Each row is where one point has got to under a steady rotation. How many ticks took it there?
The counts run from 0 to 137.
[ -7.7 -23.2  27.4  14.9  15.3  12.3   0.9 -17.8   4.8  14.8  11.2   9.6
 -14.6   6.0 -18.7  -5.2 -21.8   5.2 -15.1  -0.1  -8.4 -11.3   7.1   4.6
  21.6 -55.7  -6.7  19.5 -14.2  32.9  33.7 -16.2 -11.5 -12.1   0.9   3.3
  -4.1 -53.9 -19.8   0.1   5.9 -14.2  -8.3  -3.9 -23.5  -2.7  20.1  13.6]
51
[-28.9   3.0  -4.7 -29.0  -5.5 -11.1 -20.6 -15.8  -2.3   0.0   5.3 -29.7
   0.2 -20.5 -33.6  16.3 -15.8 -13.8  -8.4  25.3  -4.5   9.5 -39.9  11.5
  31.3  12.7 -19.5   0.9 -43.6  -1.1  17.9 -13.3 -24.9  -2.1  -5.9  -1.8
 -26.7 -21.2   7.0   6.6  -3.4 -13.8   7.5  13.2  -4.1   6.6 -14.7  26.5]
78
[-32.3  34.3  13.8  -2.4  -1.0   4.8  -7.9 -33.8  20.2   8.7  -3.8 -14.9
   2.1 -20.4  -2.6  18.5 -37.9  21.8 -20.6   7.1  11.5   5.4  11.9  -8.9
   2.5  -2.2  -6.5  12.1  -2.1  -2.7  15.8   7.9 -18.7 -10.8   8.8  56.1
   4.3 -15.9   7.1  -4.0  -1.6 -12.1  -3.0  -0.1 -22.2  29.7  44.6  22.1]
55
[ -6.9  16.5 -16.3  39.7  20.9 -10.3  13.6  -7.3   0.0  13.4   4.8 -10.1
 -11.9   6.1  -5.3  13.0 -15.0   7.0 -19.3  17.4   9.6 -23.8  -1.9  -8.9
   4.0 -21.9  -1.7  11.1   3.4  -2.7  35.3   5.7   1.5 -15.5  25.2   9.8
  -9.6 -10.4 -53.2 -11.9  -5.0 -27.8   8.7   8.6 -58.0   1.5  37.1 -14.7]
35
[ -2.1   8.0  -5.5  24.2   8.8 -41.4   5.2   2.6  -0.6  26.7  18.4  -1.1
  19.9 -19.9 -34.8 -18.3 -26.0  -7.6  -8.1  23.7 -26.7  -8.4  -9.3  10.6
  10.0  -9.9  -1.1  22.3 -18.7   2.3  20.7  14.1 -22.2  14.2  17.9 -28.4
  -8.8 -19.2 -36.8  26.4  -0.7  19.2 -11.2  31.2 -18.4 -24.0   1.8  11.3]
10
[ -1.9   2.4 -12.5  -7.0  32.5  -3.1   3.9  -0.8 -12.2  32.6   6.8 -25.5
 -10.5   2.2 -29.6  13.8 -11.1   8.3   4.6  23.3 -12.6  -7.5 -27.2  13.7
   8.8 -26.2 -26.3 -13.5 -43.5  -5.3  31.0  10.9 -27.2   5.1 -25.1  -6.3
 -14.6 -20.0 -13.8  -8.7  -8.5 -19.5 -10.1  -0.9 -25.0  -4.7 -15.8  30.0]
13
[-27.2   9.0  -6.1 -17.9  -6.8   8.3 -18.2  -1.8  -0.3  -3.3  -8.2 -30.2
  -8.2 -27.6 -28.8  12.1 -10.8  -4.5 -10.1  35.7  -9.8   7.2 -29.0  18.3
  19.8   5.9  -7.3   8.7 -42.8 -16.3  20.1  -8.3 -35.1   8.8 -16.3   9.3
 -33.5 -11.0  11.6   0.8   0.6  -3.2  -0.1   8.9   5.3  17.4 -17.7  37.9]
79
[ -8.8 -38.0   7.3  47.1  13.2 -16.0  -3.4 -12.4   5.3 -21.8  28.0 -14.9
  21.0   6.2 -18.3  25.9 -14.6  -4.1  -2.5   5.8 -21.4 -30.6 -23.4   1.6
  22.9  -2.9   3.5  24.6 -10.0  -9.7  34.2  -8.5   8.5  24.5   4.4   3.3
 -20.1 -15.9 -31.8 -15.7 -27.4  -2.9  -3.2  17.6  -9.7 -22.7   5.4  -4.0]
108
[ 10.9  -5.4  -4.3  28.1 -26.2  12.3  18.9 -11.9   6.5  -6.3  27.6 -29.8
  16.0  -6.5 -26.7   9.5 -39.0  -0.7 -31.4  -8.3   7.6  18.1 -21.6   7.5
  -7.4  -3.7   3.1  -2.8 -23.7   7.4  19.7  -9.5  -9.4  27.0  11.0  37.5
 -10.9  -7.4 -12.5  21.1  -2.0 -35.0 -26.5  33.7 -21.9  -1.2  24.0  14.7]
73
[  5.1 -21.1 -19.1  21.7  23.4  -1.3 -13.4 -25.3   9.3  -9.4   4.3 -27.0
  17.9 -23.1 -30.3  31.7 -14.1   3.0 -18.2  27.3   1.0 -23.2 -10.8  28.0
  22.6   7.5 -12.6  19.5   1.1 -20.5  27.9 -31.7  -6.3  -5.6 -17.0   8.1
   0.0 -15.2 -17.3  -9.4 -20.2  -9.8  20.5  -7.7   6.1 -14.2  -0.7  27.2]
4
[-48.2  16.6   6.2  35.4  29.7 -22.2 -31.3  -5.6   3.8  14.1  -0.3   1.8
   1.9  -7.1 -11.7  14.1 -10.9  16.4   4.0  38.7  -5.0 -16.8 -18.0  -2.4
  27.4  10.1 -13.1  36.2  12.1  -3.4   4.1  12.3   9.8  14.0   8.1  28.3
   1.7 -26.4 -37.1  -4.0 -21.8  -9.8   0.6   1.4 -21.7 -10.5   4.3  10.0]
19
[-48.2  22.0  40.6  25.2 -25.5 -20.6 -12.9  -6.1   0.4   5.3  16.1  19.8
  19.4   3.8 -19.5  18.3 -14.2 -14.7 -18.8   2.3   0.1  -1.0 -14.5  -5.6
  11.0  13.1  17.9  18.2 -17.0  12.1  15.9   7.6  -0.8  18.2  23.7  32.8
 -33.9 -36.3  -1.4  17.1   6.7 -14.8   9.0  21.2  -4.9   5.2  13.2   5.5]
58
[-42.8 -13.1  16.4  11.5  17.7  -8.8 -27.0 -25.7  -4.9   0.0  24.1 -11.3
  17.8   4.0 -10.1  44.1   1.7   4.2 -13.3  -6.9 -36.8 -34.5 -15.2 -11.6
  -6.4  13.5 -12.4   2.3 -14.3 -17.8  25.6   6.6  -2.3  38.5 -10.0  10.4
 -20.4 -10.4   7.1 -16.8 -23.3  -5.1  -8.7   4.1 -19.7 -20.1   0.9  26.8]
22
[  0.7  24.2  -4.1 -10.8   5.7 -22.0  14.9   0.9  -7.7  34.3  26.2   5.2
   8.8  -2.1 -11.4   7.5 -29.5 -20.5 -16.8  21.1  -5.9 -23.5  11.9   2.1
  12.4 -28.9  -5.8 -10.3 -26.6   3.3  18.5  27.0  -8.2 -14.8 -20.9   6.3
 -47.2 -19.1 -11.3 -37.9  -8.9  -5.6  -1.1  15.1 -24.1  20.1   9.8  21.7]
135
[-12.5 -20.5  24.0  13.3 -24.5  14.2 -26.2  -6.7  13.7 -16.4   9.6 -15.6
   1.4  30.2 -23.9  27.2 -11.7   0.0 -17.0  14.6 -22.7 -20.2 -17.9  -2.6
  17.3   1.6   5.4  27.7 -11.4 -20.8  26.4 -15.0 -29.2  12.9  36.5 -10.2
 -18.2 -40.5 -25.6   2.3  10.3 -11.3  14.9   7.4   4.6  16.3  -2.0   1.2]
42
[ 11.2  13.2  -7.2  23.4  -1.4 -27.7   4.0   7.6   3.6  24.2  19.8 -16.6
  26.5 -19.1 -33.9  -9.6 -40.6   2.6 -10.4  28.5 -27.4  -0.2  -0.5  16.7
  -0.1   3.6   3.0  17.2 -20.1 -14.5   6.1  20.0 -21.4  27.6  14.3 -10.8
  -8.0  -4.8 -32.2  20.3  -8.8  20.4 -16.2  35.2  -3.6 -11.1   2.1  16.2]
9
[-17.2  -1.1  13.2  16.0  11.5 -11.5 -13.8 -14.5  -3.3   1.3  27.6 -18.7
  14.8   9.6 -12.4  50.1  -0.5  16.0 -18.4  -1.8 -41.4 -30.2  -4.3  -7.0
 -21.4   6.1   4.9  -8.1 -10.5 -18.6  13.3   5.5 -17.1  44.1  -7.0  21.0
 -25.6  -6.1  -3.8 -14.6   0.6  -6.8   0.6   5.7 -13.9 -15.1  -1.0  35.3]
23
[-25.6   0.8  19.2  -2.9  29.8   4.4 -12.9  -4.1  11.6  16.5 -18.4 -15.2
 -16.1   2.9 -17.6  21.3  -4.3  -1.0   4.3  14.1  11.6 -21.4 -25.0 -14.3
  16.4 -13.4 -24.4   6.4 -45.8 -18.9  53.7  34.0 -16.6  -4.5 -11.5  -1.8
 -15.3 -31.4  -9.5 -22.7 -11.9  -3.1 -18.7  -2.6 -18.7  11.6  -1.2   3.5]
118
[-21.0  19.0  19.8  -2.1  12.0  -0.2  -5.5 -30.2  15.7  10.7 -10.6 -17.7
  -8.2  -6.5  -8.9  24.0 -41.4  18.6 -10.1   3.1  19.4   5.9  -0.5   5.9
  14.2 -16.9 -17.8  -1.5  -7.1  -1.4  21.7   0.4 -11.8  -5.5 -10.3  58.3
   3.5 -17.5   5.8 -16.5  -3.9 -31.7   8.4 -10.4 -17.9  29.2  28.8  25.9]
54
[-17.0 -26.8 -28.8  22.1   4.8   5.8 -22.7  -6.6  -6.8   9.4  36.8 -23.4
   9.7   1.3 -27.0  10.5  -6.1  -4.9 -28.7  11.2   1.7 -11.7  -0.8  -6.0
   3.8  11.5   2.0  29.9 -11.1  15.4 -24.9 -21.5  15.4  -3.2   5.2  -5.8
 -28.2 -37.8 -24.8  13.4  -6.5 -13.5 -22.9  10.7 -14.4 -35.6  15.8  18.1]
1
[-16.3  -4.8  -3.0  -8.3 -18.9   7.7 -34.4 -18.5  -8.9  -5.6  19.8 -13.3
   7.3  10.3 -10.9  29.1  -7.2  16.9 -12.3  20.1 -31.1 -25.8   5.1   4.4
  20.0   9.6  12.3  25.5  -1.7 -16.8  -8.9  -8.2 -38.8 -20.0  24.1  13.2
 -34.8 -21.3 -26.5  -3.8   7.4  -8.2   2.8  14.9 -15.3  17.6  19.4  34.2]
40
[-22.7  -4.4  -9.8  20.4  -7.9  21.4  -9.4  22.9  27.3   4.0  -5.3 -29.9
 -30.8  -5.2 -17.2  -9.1 -22.2  -7.1 -32.5  18.1  -4.4   8.5 -35.4 -21.4
 -19.3  -7.8  -0.7  27.3 -20.7 -12.1  21.9  -2.0  -4.2  46.1  24.3  -7.8
 -13.4 -29.5  -8.0  33.9  -1.0   8.6 -15.4   0.0 -10.7  -9.2  -7.0   3.2]
82
[  2.0  14.8  20.8   5.2   5.5 -52.5  14.3  -4.5   9.9  27.2  17.8   0.1
  18.0  12.1 -17.4   2.8 -46.9 -26.7 -19.6   6.7   6.8 -14.3  -5.5 -13.5
  13.5 -22.0 -10.3   7.9 -24.3   6.7  17.5  23.5   8.1  12.7  10.2 -12.1
 -25.2 -34.5 -13.1 -20.4 -16.4   6.5  14.8   0.6 -14.8   4.2   3.0 -22.1]
133
[-15.1  10.0 -26.8  -5.3  33.5  25.8  -2.7  -6.2   0.8  27.6   0.8 -40.5
 -23.2  -3.3 -13.1  12.4 -15.7  30.1  -8.0  32.6  -3.7  -5.0  -7.4  -7.5
 -11.7 -23.0 -17.2   8.9 -22.5 -15.2   6.9   5.1 -32.9   3.7  -5.0   6.4
   7.5 -20.4 -14.5   7.7   4.9  -9.8 -33.5 -10.7 -32.8   3.2  15.3  32.3]
15
[ -8.0 -11.8   2.8  38.5  27.8  23.9  -8.1 -14.1   9.9  12.6   6.7 -20.6
  13.8 -22.2 -35.9  16.3 -21.0  20.1  -6.5  11.0  -7.7  -9.8   4.9  20.6
  -1.0 -14.1  10.9  31.1   0.0  10.4  15.3 -33.6 -14.3  20.3  -7.0  34.7
   3.8 -26.5 -10.7  16.3  18.3  -8.9  -7.4   0.9  13.4 -28.7  20.8  30.0]
90
[  5.9  16.2  16.1  -7.1   6.5 -44.1  18.0  -3.6  -2.5  34.3  20.7   2.7
  11.9   5.8 -14.0   8.0 -35.6 -30.2 -10.8  20.0   6.5 -19.0  -1.4  -2.2
  17.7 -24.4 -13.9  -9.3 -23.3   3.8  16.4  30.1   5.8   5.3 -10.6   1.9
 -42.0 -28.3 -14.4 -32.6 -20.3  -3.3  11.4  11.1 -15.4   8.5  -0.5   3.3]
134
[  6.5   6.6 -12.4  24.7 -23.2 -18.4  12.4 -12.1   4.1  -2.1  23.8 -19.6
  14.7 -14.7 -28.0   3.3 -37.4   4.9 -27.0   9.7   7.4  27.8 -20.5  18.5
  10.0  -3.6   8.4   1.6 -14.6   9.6   4.3 -21.0 -11.9   8.3  15.4  35.8
  -7.9  -3.9 -29.9  27.1   1.8 -31.4  -2.3  32.2 -22.9  -3.9  18.3  17.8]
74
[-49.6  -5.1   2.2  16.0  23.9 -16.8 -22.8 -29.5   1.4  -4.3  25.0   0.5
  14.8 -10.9  -3.5  36.1  -0.5   0.8 -18.1   7.8 -28.5 -37.4 -14.5 -15.1
  11.1  11.6 -20.0  20.3   1.3  -9.6  24.8  14.4   1.0  15.1  -3.7  -3.3
  -9.0 -16.9   5.4 -17.3 -28.9   6.2  -4.0   0.9 -29.5 -15.1   6.8  14.8]
21
[-29.4  23.9  -6.5  22.9  11.1  13.9  -5.1   1.0  14.4  15.3  -2.4 -10.1
 -21.5   2.7   0.1   7.4 -10.8  32.3 -27.8   0.6  -1.8 -16.2  10.3 -32.1
 -25.9  -0.6  -0.3  12.1  -4.9 -15.4  16.7  29.1  -8.7   4.6  12.4  19.3
 -23.1 -26.1 -26.9  10.8  -3.2  -6.2 -26.9  -2.0 -37.3  17.9  38.0  26.7]
121
[  0.1   6.6  -7.8 -20.0 -12.5  -4.6  -2.3  -4.1   5.0  11.6  13.8 -39.9
 -14.3   7.8 -17.7  22.1 -33.6 -13.9 -42.3  -1.2  -4.2   5.7  -1.0 -20.6
 -17.9 -10.6   0.2 -21.8 -22.2 -17.5  -0.3 -19.1  -6.6  23.1  -7.6  13.9
 -51.0 -23.3  13.9 -10.1  15.5 -23.4  19.9 -13.3  -6.0  -0.8  -4.4  30.2]
63
[-21.1   4.2 -23.4  15.4  28.7 -23.0 -16.4  -4.9   9.5  23.3  10.3  -5.2
 -29.1 -31.8 -12.0 -28.2 -28.3  -1.4 -29.1  12.7  -5.0   5.7  -1.0 -12.2
  13.2  -5.1 -20.3   5.1   1.9   9.4  14.5  -4.4  26.1  16.2  -7.2  14.0
 -22.4 -19.5 -18.0   3.9 -31.1   6.4   7.7  -4.8 -35.1 -29.7  -6.4  28.8]
85
[ -6.2  12.5 -14.7  17.5 -14.1 -32.3   9.6 -16.2   0.0  -2.3  12.3 -11.6
  11.3 -19.8 -32.3  -6.9 -30.4  -2.5 -21.2  15.8   1.7  24.7 -16.4  21.0
  17.3  -2.3   6.0   8.8  -9.0  16.3   7.1 -32.5 -10.7  -3.7  18.1  11.3
   1.6 -13.9 -33.5  31.0   2.0 -21.6  14.6  26.5 -37.2  -7.1  17.7  23.1]
75
[ 11.6   4.1  26.9   6.0  -1.3   2.7  -9.8 -10.7  22.8   9.8   7.8 -25.8
  23.3  22.5 -23.7  43.5 -34.6   7.1 -16.7   4.3 -10.7 -19.7   3.7  -4.3
  -9.3   3.0   9.9   9.1 -14.4 -33.9   8.9  -1.1 -26.5  31.1   6.0  28.2
 -22.5 -28.7   0.7 -12.4  11.7  -5.1  10.9 -13.5  31.6  14.6   7.8  19.9]
129
[  2.4  -0.5  13.9  12.1  21.1 -33.6  -3.0 -14.9  10.3  15.5   7.5 -30.7
  11.2  19.3 -28.9  15.3 -28.9   8.2 -22.1   1.6 -25.8 -16.3   8.3 -12.9
 -21.7 -21.1   6.0  14.6  -1.9  -6.9  -2.3 -19.8 -12.8  20.7  26.6 -13.5
   3.1 -34.9 -29.8   6.6  30.5   0.0  15.9  -4.7 -18.8 -35.8  12.3   2.8]
26
[-25.8   0.5  -3.4 -24.0 -10.7 -29.9 -17.2 -27.3  -7.4  -4.9  15.8 -25.7
   9.4 -19.6 -33.9   2.8 -16.7 -21.9 -15.3  18.5  -0.2  11.7 -35.7  17.1
  37.8  11.6 -19.5  10.6 -38.5  14.7  17.6 -23.4 -22.6 -21.6   5.7 -12.1
  -8.1 -24.1   3.1  15.8  -7.4 -12.9  14.3  11.7 -18.0 -10.8  -3.5  11.2]
77
[-17.8   6.1 -20.3  34.2  13.8 -20.2  -9.3  10.2  13.8  20.3  -2.0 -10.5
 -33.4 -18.9 -21.5 -22.6 -34.0  -8.0 -19.8  13.5   3.7  12.3 -16.9 -12.3
  13.9   0.6 -18.5   6.9  -7.5  -1.3  21.1  -2.0  26.8  37.8   4.9  15.1
 -17.9 -23.1 -24.4  12.1 -24.0  -4.2   9.2  -0.8 -28.0 -24.4 -17.3  16.4]
84
[  4.9 -14.6  25.8  19.6 -13.7 -13.1 -15.9  -2.4  19.3 -10.8 -11.7 -16.9
  -9.4  20.1 -23.4  21.3 -28.4  -3.6  -6.4  18.6 -16.7 -14.9 -25.2   0.8
  24.3  -4.1   0.6  16.9  -7.1 -36.4  38.6  -7.9 -17.3  25.8  25.4   0.7
 -17.5 -32.3 -32.1  -6.0  -2.5 -14.0  35.1  -0.2   2.2  15.3 -14.5   3.3]
43
